In the rows, zero is written as 128.
A single turn carries every row of the set below to another of its rows. Some are shown first; where does it send the rows asked next?
z_651: [106 154 133 126 158 132 117 138 110 173 123 134 151 104 133 121 137 109
 140  99]
z_685: [172 120 143 128  95 113 145 134 115 162 110 116 148 149 141 123 150 146
  85 123]
z_444: [123 152 146 133 140 125 121 164 111 167 108 137 157 100 133 122 146 113
 125  93]
z_676: [ 98 156 130 126 146 144 105 147 120 159 120 141 133  89 132 124 146 131
 144 101]
z_64: [158 104 142 118  95 125 156 165 131  93 123 163 127 105 148 151 124 150
 130 130]
z_742: [168 113 151 116  89 108 141 129 119 124 105 121 154 147 158 139 146 138
  90 129]
z_894: [125 135 108 134 106 120 111 127 110  95 100 119 104 139 160 132 137 113
 172 148]
z_112: [161 135 103 136  95 136 142 178 119 169 102 150 134 146 143 124 129 148
 141 161]
z_544: [128 114 121 110 128 124 135  86 114 127 135 119 136 150 177 135 138 137
 129 158]
z_777: [161 145 104 111 108 119 160 103 131 182 127 126 124 141 115 135 101 148
 140 120]
z_687: [127 116 130 119 138 142 137 102 137 101 158 144 102 111 122 145 100 120
 145 115]
z_543: [157 112 162 133 114 144 137 173 145 100 115 160 114 116 124 145 102 135
 115 133]
z_409: [152 108 156 146 103 123 141 170 137  91 124 162 114 104 132 138 123 132
 122 115]
z_11: [130 119 126 114 129 159 126 115 150 104 153 161 119 117 118 150  96 118
 145 139]
z_331: [128 137 118 151 118 121 117 130 119  90 102 147  96 130 141 123 140 116
 178 141]
z_680: [134 122 111 121 124 143 122 108 120 151 135 145 155 159 158 126 150 132
 122 174]
z_219: [129 121 101 121 127 133 132  95 105 155 142 129 140 153 160 118 159 141
 132 155]
z_669: [160 146 148 135  97 107 126 113 140 112  97 114 106 134 102 139 101 106
 134  99]
z_673: [158 141 137 130  79 103 119 124 132 112  91  94 116 140 126 145 107 106
 129 110]
z_787: [177 127 149 124  95 105 146 121 122 149  98 127 148 154 136 127 151 146
  94 122]
z_875: [163 134 100 134  98 120 158 162 109 152 104 162 129 135 145 121 152 162
 157 146]
z_7: [156 132  87 122  90 124 155 168 106 137 107 145 124 127 153 135 132 148
 170 146]
z_10: [158 139  98 108 108 130 155 113 116 189 134 111 125 140 116 132 109 145
 131 117]
z_733: [160 147  91 100 109 148 143 121 122 180 125 124 135 149 110 136 104 132
 142 138]
z_377: [161 142  98 107  89 116 157 123 129 167 123 112 120 133 125 147  84 138
 148 120]
z_981: [126 134 127 154 106 135  96 148 134  96 103 145 108 137 140 128 128 102
 156 154]
z_569: [122 152 146 122 149 129 128 145 117 174 124 136 155  99 125 126 129 115
 121  87]
z_134: [104 155 145 119 145 141 106 132 127 162 123 130 138  94 123 129 138 127
 124  91]
z_114: [121 127 115 155 115 128 107 138 119  87 117 142  99 122 142 124 138 104
 168 134]
z_594: [131 126 111 121 133 125 138  85 113 146 128 137 131 156 161 121 154 145
 139 160]
z_405: [129 121 137 120 138 133 143  89 146 108 150 151 105 118 126 146  98 131
 149 126]
z_415: [112 147 138 129 153 133 124 161 109 163 122 152 156  96 141 121 148 118
 138 104]
z_581: [135 112 129 102 122 134 152 103 145 116 153 139 114 113 142 158  85 141
 140 129]
z_325: [152 136 148 139 103 116 121 127 132 109 107 103 100 127 105 136  99 102
 127  94]
z_90: [153 141 144 123 111 140 108 125 134 106  97 108 109 143 100 142  98  97
 128 118]
z_22: [108 148 149 130 137 137 107 161 120 151 110 143 142  90 134 124 157 131
 124  98]
z_614: [116 158 148 124 133 135 111 158 126 162 111 133 138  88 118 128 137 130
 122  85]
z_246: [170 122 150 113 114 136 139 133 118 156 103 119 150 161 135 132 133 141
  84 143]
z_432: [162 112 159 137 104 119 150 158 137  86 112 171 121 111 129 140 131 141
 127 118]
z_510: [157 129  94 138  93 124 150 169 106 164 117 152 131 131 149 117 153 157
 146 144]

z_676 goes to z_415
z_685 goes to z_325
z_90 goes to z_733
Now these:
z_673 goes to z_377
z_405 goes to z_594

A single turn carries every row of the set below to another of its rows. Some are shown first; where does it send the rows asked next?
z_990: [138 125 106 147 111 154 132 125 133 131 160 118 104 111 110 105  79 151
 150 170 121  81 116 118]
z_243: [156 112  97 130 106 159 133 113 145 140 166 110 111 106 102  98  95 160
 150 174 134  86 119 127]
z_606: [110 147 111 123 128 130 160 124 114 152 126 120 105 147 127 121 117  97
 140 111 105 127 122 102]
z_586: [114 113 105 167 106 154 112 122  79 170 133 136 146 128 113 110 113 159
 124 118 164 108 142 149]
z_959: [133 130 112  91 121 117 161 103 106 130 149  99 138 142  82 118 159 135
 115  92 136 119 104  88]
z_905: [133 118 115  95 114 118 166 116 108 132 157 101 148 141  81 133 155 115
 124  95 142 101 104  88]
z_535: [109 102 156  93 123 123 144 134 122 132 170 107 130 153  86  67 127  96
 165 114 148 131 122 143]
z_239: [131 115 125 119 131 140 161 130 124 162 125 128 116 144 135 134 140  98
 141 102 116 102 123  93]
z_908: [157 129 107 142 115 141 118 110 102 100 143  87 123  89 118  80 137 159
 134 145 163  82 103 128]
z_507: [153 120 122  77 121 125 160 122 103 132 149  95 137 132  95 128 149 121
 122  90 147 128  99 101]
z_949: [112 102  99 157  89 143 101 119  89 167 115 131 137 120 117 112 119 154
 142 112 159 121 140 151]
z_101: [159 103  97 149 111 169 125 120 128 136 170 123 120 110 113 105 103 149
 145 166 126  76 109 118]
z_688: [149 121 105 128  86 115  91 129 100 152 130 133 166 131  89  99 125 164
 169 141 170 108 106 118]
z_181: [166 120 110 132 117 134 108 113  99 105 141 104 119  90 126  75 126 160
 151 150 161 116  97 140]
z_289: [116 120 140  90 137 165 139 133 104 159 183 102 145 146  85  84 110 125
 110 111 133  96 151 148]
z_357: [117 125 114 130 139 129 157 128 116 157 119 125 101 139 123 127 122 101
 117  98 114 117 127  96]
z_895: [113 111 157  96 135 166 150 139 117 160 179 103 137 147  94  91  99 118
 129 117 148  88 151 140]
z_820: [110 136  93 164 114 153 104 129  81 156 121 122 141 132 114  99 116 157
 126 115 149 123 145 153]
z_962: [124  88 146 102 146 172 134 150 121 149 170  92 140 143 100  91 113 106
 131 100 143  90 145 140]
z_5: [106 117 162 103 119 117 130 125 112 121 175 100 115 149  90  64 139 103
 164 108 143 131 122 138]
z_942: [111 105 158 115 126 127 141 140 109 116 176 106 115 135  96  71 154  90
 157 107 147 130 129 136]
z_49: [128 118 108 132  76 113  99 113  96 159 123 133 169 138  90  95 127 163
 156 134 168  96 107 132]
z_682: [116 101 106 172 100 158 106 135  90 154 127 130 147 127 124 122 120 153
 155 116 157 107 136 153]
z_650: [155 124 105 140 111 143 120 116 119 101 139  99 109  93 115  62 125 160
 144 159 152 114  99 131]
z_293: [123 117 111 149  89 115  95 125 103 149 130 138 165 134  92  81 133 146
 178 143 168  96 116 107]
z_452: [129 102 157  90 129 110 131 144 115 132 168 118 125 145  92  80 138  96
 166 110 142 140 121 136]
z_615: [141 125 119  87 112 122 166 118 109 135 138 102 126 133  92 122 160 125
 104  89 133 121 103 100]
z_549: [121  94 144  89 132 164 138 132 121 164 169  88 133 142  92  82 110 112
 128 103 158 105 152 153]
z_749: [138 138 106 126 105 152 129 107 120 142 168 121 123 120 110  94  81 149
 149 178 113  76 115 120]
z_573: [120 128 117 134  81 113  94 109  95 152 134 134 163 142  86  84 135 166
 167 135 161 103 114 110]
z_698: [125 116 114 104 124 126 163 121 134 160 116 125 101 131 120 130 134 109
 136 107 109 118 128  93]
z_191: [150 136 105 141 120 133 116  99 108  96 145  83 112 104 112  68 131 164
 141 143 154 105 100 130]

z_181 goes to z_452
z_949 goes to z_698
Now these:
z_908 goes to z_942
z_959 goes to z_191
z_101 goes to z_962
z_586 goes to z_357
z_535 goes to z_49
z_820 goes to z_606

A single turn carries every row of the set below to another of its rows. Some are shown first; where does it send the rows asked next?
z_242: [155 110  98 136 153 109 107 115 171 100 143  97 170 155 138 132 127 152
 114 114  91 127 149 163 123  95 157 144 110 120 142 123 126 137 123 112
 109 115 125  90 122 120 156 131 145 126 155]
z_885: [130 144 111 166 101 137 121 129  82 134 129 127 135 188 175 127 121 115
 124 129 140 129 120 149 135 147 128 131 129 135 135 123 119 135 135 120
 133 133 123 133 141 125  59 134 124 126 147]
z_240: [140 154 148 103 138 170 114 141 133 111 137 101 119 139 136 104 108  88
 110 148 117 148 161 111 141 131 155 117 110 138  84 140 142 110 105 109
 109 114  92 111 146 120 152 130 155 143 111]
z_24: [122 138  81  87 121 131 127 125 123 173 106 138 131  93 118 145 133 136
 137 120 123 129 133 121 142 149 111 118 141 124 150 156 137 146 122 144
 121 133 143 143 128  94  91 100 126 142 150]
z_957: [152 149 159 122 113  65 113  95 143 127 100 138 135 153 119 137 141 128
 116 145 123 146 143 129 122 139 112 155 123 161 126 115 156  88 135 121
 119  93 120 131  99 150 137 136 119 130 150]
z_427: [118  90 140 120  92 101 178 131 112 138 167 112 139 117 104 100 115 136
 131 119 135  98 141 128 140 114 144 120 134 129 134 140 129 130 171 158
 137 136 147 137 158 129 121 131 115 109 141]
z_399: [134 132 141  90 128 150 115 121  78 107 150 126 128  75 121 120 130 135
  97 125 144 122  85 123 149 135 139 117 134 114 124 119 113 121 139 111
 129 126 118 131 143 103 174 104 114 130 139]
z_771: [134 158 147 112 144 172 115 143 139 113 131 100 117 141 131 106 112  92
 106 146 117 150 162 122 142 125 151 111 110 137  85 139 146 114 109 104
 101 113  92 113 137 107 144 134 155 153 111]
z_500: [141 124 155 182 159 143 117 136 184 119 148 138 131 123 136 103 123 109
  86 159 129 101 106 110 113 145 144 132 135 158 159 148 121 128 121 142
 137 112 128 102 138 117 135 161 140 128 131]
z_473: [139 159 145 102 133 173 114 134 140 117 140 105 117 143 136 105 113  89
 111 146 123 148 157 114 144 126 163 107 107 133  80 138 135 111 113 101
 107 120  96 110 152 125 153 129 149 145 117]
z_220: [163 113 112 130 148 106 102 112 179 100 157 105 172 151 131 130 116 149
 126 114  94 125 156 146 119 104 152 149 108 111 134 111 124 132 118 115
 108 110 117  97 126 138 154 128 142 109 155]
z_536: [141 156 141 106 136 171 117 136 139 120 130  95 115 145 134 105 112  91
 103 144 116 147 157 120 146 121 155 108 116 137  84 139 141 113 111  96
 103 115  92 113 144 112 150 132 146 144 109]
z_424: [124 140  95  87 118 127 117 121 138 174 124 148 129  93 107 145 125 139
 149 118 130 127 143 110 140 155 105 120 132 110 140 143 135 139 122 146
 119 133 134 152 128 108  87  96 124 131 152]
z_349: [104  93 144 131 105 106 178 143 114 124 166 120 136 111  97 100 116 141
 140 118 138  97 149 134 131 119 141 123 120 122 137 139 139 134 168 171
 132 135 149 138 147 123 109 133 131 131 148]
z_364: [132 137  97  84 114 126 121 117 132 179 120 141 133  93 110 144 122 135
 147 121 125 126 142 107 143 154 105 123 139 114 140 143 135 137 119 141
 120 130 134 150 131 107  91  96 119 123 148]
z_976: [158 112  98 137 156 109 107 116 166 101 137  94 173 152 140 131 124 148
 113 116  87 127 147 160 122  98 153 147 112 123 140 126 127 138 119 114
 108 115 124  89 123 120 158 132 147 124 153]
z_971: [150 124 168 187 158 136 114 125 193 135 145 134 130 129 125 108 119 114
  79 150 128 100 114 111 119 135 122 128 142 152 146 134 126 124 119 129
 127 106 112 111 133 115 125 162 121 112 118]
z_893: [154 114  99 138 157 110 108 120 167  96 139  98 169 151 135 133 124 149
 115 114  89 126 151 161 120 100 154 147 109 120 144 124 130 136 119 117
 105 114 123  91 117 118 154 134 149 129 154]
z_762: [129 143 123 165 100 138 116 126  93 132 143 138 133 187 164 127 113 116
 135 127 144 128 131 140 135 151 121 132 123 122 128 114 121 130 134 121
 131 129 118 142 146 134  53 135 124 115 148]
z_320: [133 129 147 102 141 150 116 131  67  99 138 124 132  60 121 124 119 131
 105 125 133 122  96 121 139 140 124 133 132 118 134 122 120 118 124 126
 128 114 116 133 127  93 169 112 129 133 131]
z_890: [125 140  95  81 113 127 120 116 137 177 127 149 132  96 110 145 127 140
 147 118 133 127 138 111 144 152 109 115 135 109 135 143 133 139 122 140
 121 136 138 150 133 107  89  94 118 126 153]
z_532: [128 143 114 168 106 139 121 134  81 130 124 128 135 183 177 130 122 112
 124 130 136 128 125 148 134 148 126 136 131 135 137 125 124 134 132 124
 135 128 124 136 138 122  57 136 130 126 145]
z_74: [131 142 128 168 102 138 117 130  91 131 139 137 136 183 165 129 111 114
 136 126 140 128 131 139 131 154 118 137 121 125 129 113 123 130 131 126
 133 127 119 142 139 131  49 136 126 118 148]
z_986: [126 134 157 111 144 153 114 130  84 104 142 131 122  68 100 123 117 144
 105 115 142 121 104 132 142 133 106 122 126 100 124 105 131 119 127 117
 113 111 108 139 114  84 154 113 126 141 130]
z_88: [140 127 153 178 155 143 117 128 193 125 154 141 129 132 134 105 133 114
  83 158 138 100  98 114 119 141 155 124 133 155 153 146 115 133 129 134
 136 120 129 103 148 121 135 156 133 128 139]
z_423: [136 141 127 163 102 134 118 127  89 136 138 131 136 187 169 129 112 113
 134 126 139 127 132 139 135 154 118 137 128 127 128 114 121 129 130 124
 136 127 117 141 143 134  51 133 123 112 146]
z_146: [104  95 135 136 100 106 180 135 121 140 153 108 132 120  93 104 126 148
 116 114 134 102 145 153 144 100 137 104 135 128 136 137 140 138 175 149
 124 136 142 138 141 105 107 134 111 133 139]
z_314: [121 133 144 100 140 158 113 132  81  93 151 136 123  66 114 120 128 141
 109 125 148 120  93 131 142 136 136 121 122 107 130 118 120 123 136 127
 125 125 120 133 131  96 164 107 132 152 146]
z_339: [139 128 165 189 160 140 112 127 203 130 152 142 124 131 119 108 125 121
  83 149 138 100 113 116 118 135 128 122 134 143 146 130 125 126 125 129
 124 111 115 113 131 114 120 158 127 125 125]
z_400: [139 129 153 101 133 147 115 118  81 119 138 123 126  73 110 123 117 140
  96 116 135 122  98 125 151 126 110 121 140 109 120 108 123 113 129 106
 118 112 104 140 126  90 163 110 108 119 122]
z_255: [132 158 147 107 140 176 113 143 141 107 142 107 116 142 132 103 113  91
 114 146 126 149 160 114 140 129 159 114 102 132  85 140 142 111 110 109
 105 118  94 112 146 120 148 130 160 153 118]
z_306: [125 143 115 169 104 141 119 134  85 129 131 131 132 188 173 127 123 114
 127 128 140 129 126 151 133 147 130 130 126 134 137 121 122 135 136 122
 133 132 124 136 139 122  55 137 130 132 148]
z_933: [138 152 139 128 120  75 119 108 129 109  90 138 133 147 136 139 158 125
 113 150 123 148 132 141 111 141 132 155 117 176 144 137 158  98 141 132
 126 100 136 119  97 138 146 139 142 163 164]
z_672: [136 155 161 132 119  76 109 100 159 114 113 150 126 153 109 138 151 138
 124 142 139 144 146 140 117 139 118 147 103 151 127 111 159  94 143 126
 115  96 123 134  95 149 127 135 131 154 165]
z_477: [125 137 150 104 134 152 111 121  97 112 154 133 119  79 102 123 126 152
  98 116 151 122  95 135 153 123 125 108 127 100 117 103 122 124 139 104
 115 122 109 140 130  93 158 104 111 137 136]
z_998: [150 151 135 116 109  72 119  94 132 124  94 130 134 158 139 138 160 123
 105 152 127 151 122 139 124 130 141 145 127 176 138 137 142  98 147 117
 128 106 138 115 116 145 152 132 123 145 164]
z_597: [150 125 150 174 154 137 119 125 185 131 147 131 132 129 142 106 126 107
  80 159 130 100  98 109 118 139 146 133 142 161 154 148 115 128 125 134
 140 117 126 102 147 121 140 157 129 114 130]
z_494: [119  86 144 128 104 103 182 137  99 128 153 106 142 106 106 104 105 131
 136 119 123 100 149 122 131 121 130 133 138 136 141 143 139 124 160 174
 136 127 144 136 146 124 115 138 127 109 134]
z_751: [164 110 114 133 150 107 104 116 174  97 155 103 174 148 129 132 113 148
 129 111  91 123 161 145 118 104 147 155 104 111 136 113 128 127 115 120
 110 108 119 100 122 135 152 132 147 113 153]
z_19: [145 155 156 118 103  71 110  87 161 129 116 146 129 164 114 139 153 137
 114 144 141 146 138 137 127 132 131 136 113 151 120 111 146  96 149 111
 118 105 124 129 114 156 139 129 112 137 165]
z_929: [126 138  77  85 116 129 124 122 125 177 108 135 133  96 119 144 136 136
 132 121 123 131 128 120 147 147 117 112 145 125 147 157 133 147 126 137
 124 140 143 141 134  97  95  97 121 138 152]
z_839: [118  88 137 132  98  98 183 133 103 146 142  96 139 119 104 105 115 138
 116 114 120 106 142 140 143 101 127 113 149 136 138 141 142 132 165 150
 125 128 139 135 142 105 113 140 107 111 124]
z_485: [104  90 140 144 111 104 182 146 107 131 143 105 134 113  94 105 116 142
 125 112 127 103 149 149 134 106 122 118 136 131 143 140 150 132 165 163
 124 125 140 137 128  98 104 144 124 132 127]
z_748: [132 159 143 110 139 173 114 139 145 117 138 101 112 147 130 103 117  98
 104 144 123 148 158 125 146 120 158 105 109 134  79 135 141 117 115  98
 100 122  91 113 142 110 146 130 151 154 115]
z_140: [159 110 112 132 148 108 104 114 179  97 159 106 170 150 126 130 118 150
 129 112  97 123 159 149 120 107 153 151 102 107 134 110 124 131 119 121
 108 109 119  97 125 134 151 129 146 116 157]
z_761: [130 156 134 125 115  78 114 103 145 114 105 143 128 157 128 135 168 137
 112 150 141 148 127 152 121 132 151 138 108 167 138 132 147 105 152 122
 126 114 140 120 111 144 146 131 133 170 177]
z_825: [146 127 163 183 151 138 112 120 202 139 155 136 126 138 122 106 124 118
  74 150 137 101 107 113 126 130 135 120 139 144 143 129 117 125 128 120
 129 114 116 111 142 119 127 156 113 112 122]
z_757: [118 140  80  88 119 132 125 125 126 174 112 142 129  96 118 144 135 138
 137 122 128 131 131 124 143 147 117 112 137 121 148 155 136 147 126 139
 122 140 144 143 131  95  92  97 127 145 152]

z_399 goes to z_477
z_532 goes to z_423
Now these:
z_339 goes to z_500
z_957 goes to z_998
z_349 goes to z_485
z_771 goes to z_240

